One turn or mirror swaps these rows in pairs. Which row does each one swap with?
The rows were stretched afterwards, more along some directions than others.
Fepa: [  7   3  -7  -4   3 -11   9   4  26   0  13  -8   0  -2  -3   6 -17]
nav: [  0 -22 -16  -4 -25  45 -28  17   5  -4 -13 -26  15 -14 -19  27 -16]
lov: [ 20  20 -20  23 -13  -6  -2 -26   1   8   5  20  -6   5 -14 -20 -16]
Vena: [ 11   6 -19  -7  -4  -5  25   5  28   4   1  -8 -18   2   0  12 -16]
bup: [ 13  -7 -40   7 -30  -5  -3 -18   4  24   0   2 -20   8 -27   7 -29]
ler: [ 24  13 -20  23 -14 -18   6 -38   7  23   4  26  -9   0 -22 -13 -20]
vod: [-14  -6  24  -1  20 -25  14  -5 -19  -8 -19  -6   4   3   6  -9  19]
bilo: [ -2 -21  16   0  -8  32 -19  31   4  -3 -12 -20  24 -11  -6  13 -10]
belo: [  0 -10   0  11   1 -14   9 -14 -15   0 -22  -3   1   2  -9   9  16]
derub: [  6  -9 -30  -4 -28  -5  14 -21   5  24   6  19 -33  11 -28 -11 -21]
bas: [ -2 -11   7   8   1 -24  12   4 -16   1 -16 -16  -1  10   4 -10  22]
Toz: [  3 -15  13   8   3 -27  18  -4 -17  14 -14   8  -5  -2  -5 -14  13]
dopip: [  8 -11   8  10   8 -26  21 -13 -14   3 -16  17  -6   7  -2 -12  16]
kofo: [ 26  -9  -3  28  -7  25 -29  27   0 -23 -17 -10  32 -16   0  22 -21]
Ves: [  0   4 -18 -24 -14  -4  11  -5  26  15   6   0 -15   4   4   6   0]
Fupev: [ 11  10 -27   4  -5   4   4   2  32   1  11   5   4   0  -2  20 -11]
Keda: [-10 -10   9   7  -6  35 -37  31  -5 -19 -20 -35  27 -19  -8  17 -11]
Fov: [ 17  -6   1  19  -8  38 -37  19  -7  -8 -12 -22  20 -16  -8  28 -11]
Des: [  0  13 -10  10  -8 -19  19 -25   3  11   4  17 -18  14  -3 -23 -13]
tubop: [ -3  -7  -3  -1   9 -18  15  -8 -15  -4 -20  -5  -4   8   8  -3  19]
ledit: [ 26  18 -23  28 -12 -17  14 -32  -3  18   4  31 -11  12 -20 -14 -12]
Duduf: [ -4  -7 -17 -26 -18   2  17  11  23  16  15   0 -20  -1  -3   7 -10]
Fara: [  3  11 -13   0  -5  -5  15  10  23  14   0  -9  -6  -2   9  14 -13]
fab: [-10   2 -10 -13   5 -12  22   5  33   4  15  -8 -17   4   3   1   4]
ruza: [  8 -15   0  15 -18  37 -28  46  -2  -7 -17 -27  21 -21  -5  21 -14]
nena: [  8  -6  -2  18  10 -18  15 -11 -12  -6 -19 -11  -4   6   0   6  15]
dega: [  3   7 -16  -5  11 -17  14   1  25  -4   7  -3  -5   8   7  13  -7]
tad: [ -1 -21  -2   2 -13  32 -44  23   6 -11 -10 -23  20  -4  -7  23  -5]
nutem: [ 22  10 -24  16 -17 -13  14 -33   1  21  12  28 -18   0 -15 -10 -29]
tef: [ 20  -3   1  28  11 -31  27   0 -12 -17 -26   2   6   6  12  -5   8]
diga: [  1  -8  -3   6  14 -23  15 -12  -8 -14 -14  -9  -5  13  -1   0  22]
Fufu: [  7  -9  -2  11 -11  40 -43  25  -9 -15  -9 -24  21 -10  -7  24 -10]
relug: [ -5 -18  11  10   3 -23  27  -8 -12   5 -13   0   2   5  -3 -16  10]
Nusip: [ 11 -15 -12   6 -12  41 -44  22  -2 -13 -19 -27  21 -13 -16  27 -15]
Gada: [ 12  11  -3  15 -13  -4  -1 -21  -9  26  15  25 -19   6 -20 -24 -15]
Nal: [ -3 -20  -2  -9  -1 -12  22 -10 -15   9 -17  -5  -9  10  -8   4   9]
bov: [ -4 -17   7   3 -18  38 -26  42   3   1 -19 -24  13 -17  -4  14  -6]
pego: [  5 -11   1  13 -19  42 -38  31  -9  -4 -21 -30  24 -21 -13  35  -9]

Fufu swaps with diga
Ves swaps with bup
bov swaps with Toz
nav swaps with Nal

One turn or mirror swaps these rows in pairs. Which row does each one swap with?
The rows were stretched afterwards, more along some directions than others.
pido: [ -4  -3  24  45 -10  -8 -16 -15  -3 -18  15 -23 -21  11 -24 -18   4  10
  32  28 -13]
resib: [ -6  -1  -1  11   2 -21   2  15 -23   3  13  12  -9 -22  -3   9  16  22
  11  15  -7]
kimid: [-27 -22  13   4 -33  18  -7   0  32   2  26  17 -44   0 -28 -13  20  44
  16   1 -14]
mupuv: [-11  -5  20  -2   3  -6 -10  -5 -21 -19   4  11 -18  -5  -6   7   0  28
 -15  25 -35]
lesa: [-18   6   3   5  24   3 -10 -29  26  -1 -10  -4 -28   4  -4 -16  -6 -13
  25  20 -22]
deto: [  9 -16   2  17  -8  -4  -3   5  13  13  33  -9  22 -23  -9   1  -2  -4
  20  -1  13]
bira: [-11   2  -6   9   7  12 -21 -37  27   5  -9 -21 -24   1   0  -8 -14 -17
  29  18  -7]
gifom: [-16 -28  22  11 -24  11   3  10  27   6  16  11 -28  -3 -28 -18  17  36
  20  -5 -16]
kurin: [  9 -20  14  -2   4  -9 -23 -21   7   4   5  -9 -37  -5  -9  -5 -17  33
  18  15 -21]
mim: [ 12 -20  11  -2   6  -7 -27 -26  22   8   6  -7 -42   3 -16  -5 -14  27
  24  14 -13]
Kupor: [  2 -16  11   3   3  25   2 -18   0 -18  -4 -23 -26  18 -22 -22  -9   1
  19   9  -4]
bod: [ -1 -10  -6 -10 -38 -10 -15 -15  -7  19  32 -23  20  -8   5  13  12  13
  22  -7   6]
pogig: [-20  10  -7   0 -36  12  19  -1  10  -3  18  -1  -2  10  -7  -7   9  25
  -1   0 -12]
Motik: [ -4   0   2   6  23  -3 -10 -30  19   0 -17   0 -32  -5   0   1   5  -2
  20  30 -20]
Vokil: [  4 -13  19  -3 -15  16  -2 -14 -18 -13   3 -13 -31  16 -23 -15  -1  10
  15  10   1]
ful: [ -8   1  -1 -14 -39  -1  12   6  -6  -1  27  14 -13   0 -14  -3  18  53
  -5   4 -13]
ruma: [-11  -1   8   4 -39   8  15   0   2 -13  37   2 -17   2 -22 -19   5  32
   6  15  -5]
vafog: [-19 -28  19  11 -19  10  17  13  22   2  17  13 -28 -10 -27 -26  16  33
  19   1 -22]
Dom: [  4 -27  -7 -15 -32  -7 -10  -5 -12  21  31 -25  13 -18   8  17  21  26
  30 -14 -17]
ruv: [  3   1   1  13  13  -1  -7 -33  14 -13 -25 -17 -21  -5   4 -16 -11   0
  33  17 -41]
Dabe: [-16  -7   5 -20 -27 -11   0  -7  -5  15  37 -14  13  -7   1   6  21  30
  22 -11 -11]
Golek: [  7 -22  -1 -14 -31 -12  -4  -7 -11   1  23 -20   9 -12   5   7  12  35
  42 -13 -24]
Firu: [  8 -13   7  10  -4  24  -2 -22  -4  -7 -18 -13  -7   9  -8  -5  -9 -18
   5   0   1]
zogas: [  5  -6   0  11  -7  -5   7   2  10  12  26 -15  31 -22   0   3  -2 -12
  14  -6  19]
Sef: [-10 -12  18  39 -12  -7 -19  -3  10 -18  21 -15 -31  14 -31 -25   9  25
  30  30  -9]
tun: [ -4 -17  22  -7  -1 -14  -1   6 -27 -20   3   2 -14 -10  -6   1   4  34
 -11  21 -41]
didub: [ 14 -17  10  -9  -7  18   4 -19 -12  -5  -8 -12 -14  18  -8  -2  -9  15
  12  -5  -6]
nud: [ -9   1  -5  13  12   3 -14 -28  20   1 -11 -13 -35 -13   3 -13  -5  -2
  23  28 -39]
lafu: [-20 -10   4 -11 -57   7  -4   0   0  -8  40   6 -32  -1 -19  -5  11  52
   0  10 -13]
deni: [  2  -7   1  -5  -8 -30  -7  13 -23  -1   8  13  -6 -19   7  25  18  56
  13   7 -25]
Safi: [-10   3   0   4 -16 -15  -6   4 -19   3   8   7  -7 -10  12  24  11  41
  17   0 -15]
nube: [ -8  -2  20  42  -9  -6  -3   2   0 -25  23 -23 -21   8 -36 -33   1  21
  32  30  -4]
fug: [-13 -30 -16 -15 -49  -5 -14  -7  -2  25  34 -20   7 -25   8  25  27  21
  18  -2  -3]
rap: [-33 -24  11   6 -36  21   4  17  17  13  29   3 -24  -9 -28 -15  17  35
  13  -1 -19]
datu: [-10 -10  -8  15   0   6 -27 -36  19   5 -14 -16 -34 -15   0   2   0 -17
  13  38 -20]
gab: [ -9 -14  16  27  -1  -7 -12 -15  -1 -12  17 -29 -34   8 -30 -14   4  34
  27  27 -28]
Vebu: [ -4   4   5   6 -10 -12  -7   9 -26   1   1   5  -2 -12   5  24  15  43
   2   7  -8]
fonid: [-13 -19  -1 -13 -34 -12   2  -6   3   9  43 -18   5 -11  -2  11  28  36
  27   1  -9]
pegub: [ -3 -15  23  42   3  -5  -5 -11   9 -22   4 -28 -25   2 -27 -31   3  15
  38  28 -23]
Kele: [-24 -27  20   8 -31  11  13   7  15   2  28  10 -21  -3 -23 -24  17  33
  22  -6 -10]
rago: [  7   0   4   5  -2 -17  -5   4 -27  -3  -8   0  -7   2  -1  12   5  44
  12   4 -14]
Bezin: [-11  -7  21  -1  -4 -14  -3   8 -21 -21   1   8 -11 -13  -1  -1   2  21
 -15  21 -30]
tamut: [-10 -17  24  30  -4  -4  -4  -1  -1 -24  12 -26 -35  14 -23 -28   1  28
  39  16 -26]
vite: [ -8  -8  14  -6  -7  -5  -8  -3 -26 -18  -1   4  -4  -8   4   8   8  15
 -19  13 -21]
Vozut: [  1  12  12  16  -7 -22   2  16 -23  -2   5  21  -6 -14  -3  15  20  43
   2  10 -23]
fiv: [-14 -12  17   4  -8  -5  -5   4 -31  -9  -6  -2 -17  -7  -6 -14   3   9
 -20  26 -34]

ruma swaps with didub
nube swaps with rago
fug swaps with datu
rap swaps with fiv
Golek swaps with ruv

